Rows are one point carried round by a steady rotation, each followed by how many steps it has turned.
The counts run from 0 to 565.
[-22 -12 -23 -14  -6  10  36   3  12  29  10  -2  16 -10  36  12 -10  27
   2  -5   5 -10 -15  13  12  33  -8 -17   5 -26   8  43  -1 -12  12  17
  17  32  -2 -30  18  34   2]	438
[-23 -21 -17  -8  12  -3  47   7   4   5 -30  17  19 -26   8 -14 -21  -7
   7  -9  20 -21  31 -21 -25  12 -23  -2  -6  24  16  49 -14   6   5   7
  17  12  17 -27  -1  -5  11]	539
[  0 -66  10 -14 -23   4   2   6  19   4   9  17 -31 -14   3  29  -4  17
   0 -10 -17  10   3  18   0  24   5 -10   8 -40   3  -3  21 -24  16  25
  18  33   3 -26   1  -3  -8]	202
[  1 -30  -9 -19  11  -8  59  10  10  -6   3  12  10  -6  16   0 -12  12
  24  13 -10  10 -22  26   6  28  32  -4  33   4 -19  18 -20  -3  20   0
  25  10  37 -21  -6  -7  10]	41
[ 22 -28  12 -20  11 -28   0 -12  28 -21 -23  28 -21  -3   8  -3  23 -22
  33  10   3   1   8 -13 -15   6   1  11  22  27  -3  -3 -16  36  17 -14
  35 -13  25 -24  -7 -30  12]	406
[  6 -34  10  -8 -21 -15 -36 -20  39 -13  -7  15 -34 -11  12  12  20  -6
 -15 -30 -19 -11  35  -3 -14   3 -20   0  -6 -34  -2 -23  24  11  -7   1
  24   3  -3 -28   7 -16   3]	357
[ -4 -55 -13 -13  -3  26 -10   1  -4   4  11  14   5   3 -18   9  -5   9
  11  16  12   3 -10  36 -25  -5  11 -23 -37 -41  12  33   3  17   4  29
  -3  17  10 -19  15  24  -3]	319
[ -9 -49  -7 -17   4  18  47   5   2   2 -19  32   4 -33   5  -6 -27  -9
  16  -3  -7  -2  19   8 -18   8  11   4  18   1  -5  28 -12 -28   9  16
  29  27  19 -24 -16 -17   7]	546
[  1 -14   7  -6  -8 -56  29   5  35 -21   1 -11 -17   2  27  10  15  22
  -7 -21 -10  -3   6 -11  11  46  -9 -11  14   7  -7 -12   7  24  16 -16
  18  -9  32 -28   9 -18   6]	345
[ -6 -33  -5   9 -13 -15  40  12   4  -5   3   4   2 -19  13   1 -15  22
   1 -21  -1 -10  27 -23 -21  25 -31 -22 -27   9  15  36   5   4  13  -2
  24  20  40 -30  10  -7  10]	188
[  9 -18   7 -42   6   7  11   4  33  13 -32  -6   5  12   6  -4  -4 -22
  20  42  18   0 -18  21  -8  17  28  15   3  -1   8  12  -3  47  40  26
  -5   6  -1   3  16  13 -13]	270
[-41 -29 -27  -9  -4   6  31   4  10   5   3  -2  17 -17  12   6 -20  21
 -30 -28  -4 -20  14  30   0  21   2 -19  -5 -46  -6  22  12 -19 -19  22
  -4  17  -3 -31   7  16  -1]	86
[ -6 -32 -15   1  -6 -11 -18 -22  12   4   7  37 -17 -19  17  17  24   8
  18 -23   3  -8  16 -15 -16  -4 -39 -12   1 -11  13  30  -5  -6 -12  -6
  47  15  -2 -47   0  -4  17]	302
[  1 -25  -6   9 -12   3  31   1  -3 -14   9   4   9 -18  19 -13 -16  17
   0 -23 -10 -17  29 -13 -23  17 -29 -25 -37  -4   7  34   0  11   6  -8
  25  14  51 -30  14  -1  14]	185
[-39 -22 -35  -5  -9   1  33   2  24  11   1  -4  27 -17   6  -2 -28  14
 -29 -20 -12 -13  25  35 -11   8   5  -8 -14 -45 -12  20  14 -13 -16  24
   3  19  -5 -14   9  10   8]	83
[  1 -18  -9 -12  -4  -4  50  10  15 -21  11 -18  19   5  15 -12 -20  20
  -7   4 -23  -1 -10  42   3  32  36 -16  -6 -26 -28   0  -2  22  14   1
   0  -3  49  -8  13   5   5]	334
[  6 -15   8  -9  -9 -18  34   4  12 -28  12 -18  -7   3  37   0   3  28
 -13 -22 -18 -12  -6   7  16  52   4 -26   4 -16 -15  -6   3  21  12 -14
   5  -7  49 -33  18   4  -1]	340
[  4 -35 -10  -5   9 -52 -22  -8  19 -24  13  14 -17  18 -12  18  39  15
  17   5  14   7 -12   9 -13   5  -5 -18  -8  -3   0   8  -5  49  -4 -12
  14 -24  20 -31   7  -9  14]	461
[ 28 -29  11 -10 -10 -40  -9  -5  29 -13  13   9 -31  13  18  20  33  15
  30   7  -2  12 -16  -7   0  26  -8  -9   9   4   3  -3   0  33  28 -14
  35  -2  29 -27  12 -12   8]	54
[-22 -33  -4 -13 -15   0  50  16  28   1 -22  -9  10 -23   7  -7 -42   1
 -29 -15 -20 -10  36  18 -11  26  11   3  -8 -23 -10   2  21 -11  12  25
   1  24  14  -4   4 -11  -3]	488
[-22 -19 -11  -6   9  -4  17 -15   7 -27 -19  14   1 -26  18 -15  -1  -4
 -26 -46  -8 -37  44  -6 -14  11 -17 -12   0 -13  -9   8  -3   4 -32 -10
  11 -11  20 -46  -3 -12  10]	241
[ -2 -34 -18 -12   8 -15   2 -17  10 -16  28  23  -9   4  16  18  27  23
  14  -7 -16   5 -25  38  11  13  20 -18  30 -35 -24   1 -14  -1 -16  -9
  28  -9  16 -41  -4   1  15]	452
[ 19 -27  14 -24  14 -29   5 -10  21 -22 -24  25 -24  -1  12   1  27 -14
  29   4  10  -4   0 -17  -8  18  -1   4  27  30   1   2 -19  35  16 -16
  28 -15  25 -33  -6 -22   7]	404
[-16 -11 -22 -14 -13  30  31  -3  13  29   8  -2  21 -15  37   1 -22  16
   0  -4  -7 -12  -3  22   0  20  -5 -12  -8 -37   5  39   3 -13  11  21
  22  37   1 -21  20  32   4]	435
[-14 -28 -14 -34  16 -17   5  -7  28  24 -12  27 -10   2  14  26  23  -1
  31  19  20   6 -28  16  10  13  11   9  48  -4   4  22 -14   1  10  16
  24  12 -28 -29  -5   8   1]	153
[-21 -34  10 -31  -5 -10  27  14  25   7 -20  -4 -22 -12  25  21  -1  14
 -21 -18   5 -15  -1   1  21  52   3  -5  31 -18   5  -1  16 -11  15  21
  -6  18 -11 -36   3   8 -21]	497
[ -8 -27 -18 -33  18 -16   0 -11  31  19 -10  29  -6   6   8  21  23  -5
  33  26  16  11 -30  28   6   4  20  11  46  -7  -5  16 -16   8   7  12
  28   5 -24 -23  -5   3   5]	155
[  6 -26   5  -4 -16 -43  -3 -13  51 -21  -5  11 -24  -8  15   7  13  -1
  -8 -24 -32   2  31   4  -8  10  -3   9  12 -16 -20 -32  16   9  -1  -8
  36  -4  13 -17   0 -36  13]	352
[-21 -37   9 -23 -13  14  35  10  19   2 -16  -5 -12 -22  24   7 -21   8
 -29 -26 -12 -18  16  10  10  43   6  -7  14 -32  -2  -2  19 -21   9  24
  -4  24   4 -29   3   5 -17]	493
[-22 -29  -8  -6 -14 -20  47  22  33   1 -24 -14  16 -15  -6  -8 -38   1
 -24  -8  -3  -8  40   4 -24  21  -3   2 -28  -3   2  14  23  13  18  24
  -3  15  15   3  10 -14   0]	484
[  0 -35 -14 -10   9 -16  -6 -16   9 -18  28  23 -14   5  15  18  30  23
  14  -8 -12   5 -25  35  10  13  16 -22  26 -34 -22   2 -14   3 -17 -11
  26 -10  17 -45  -2   3  12]	453
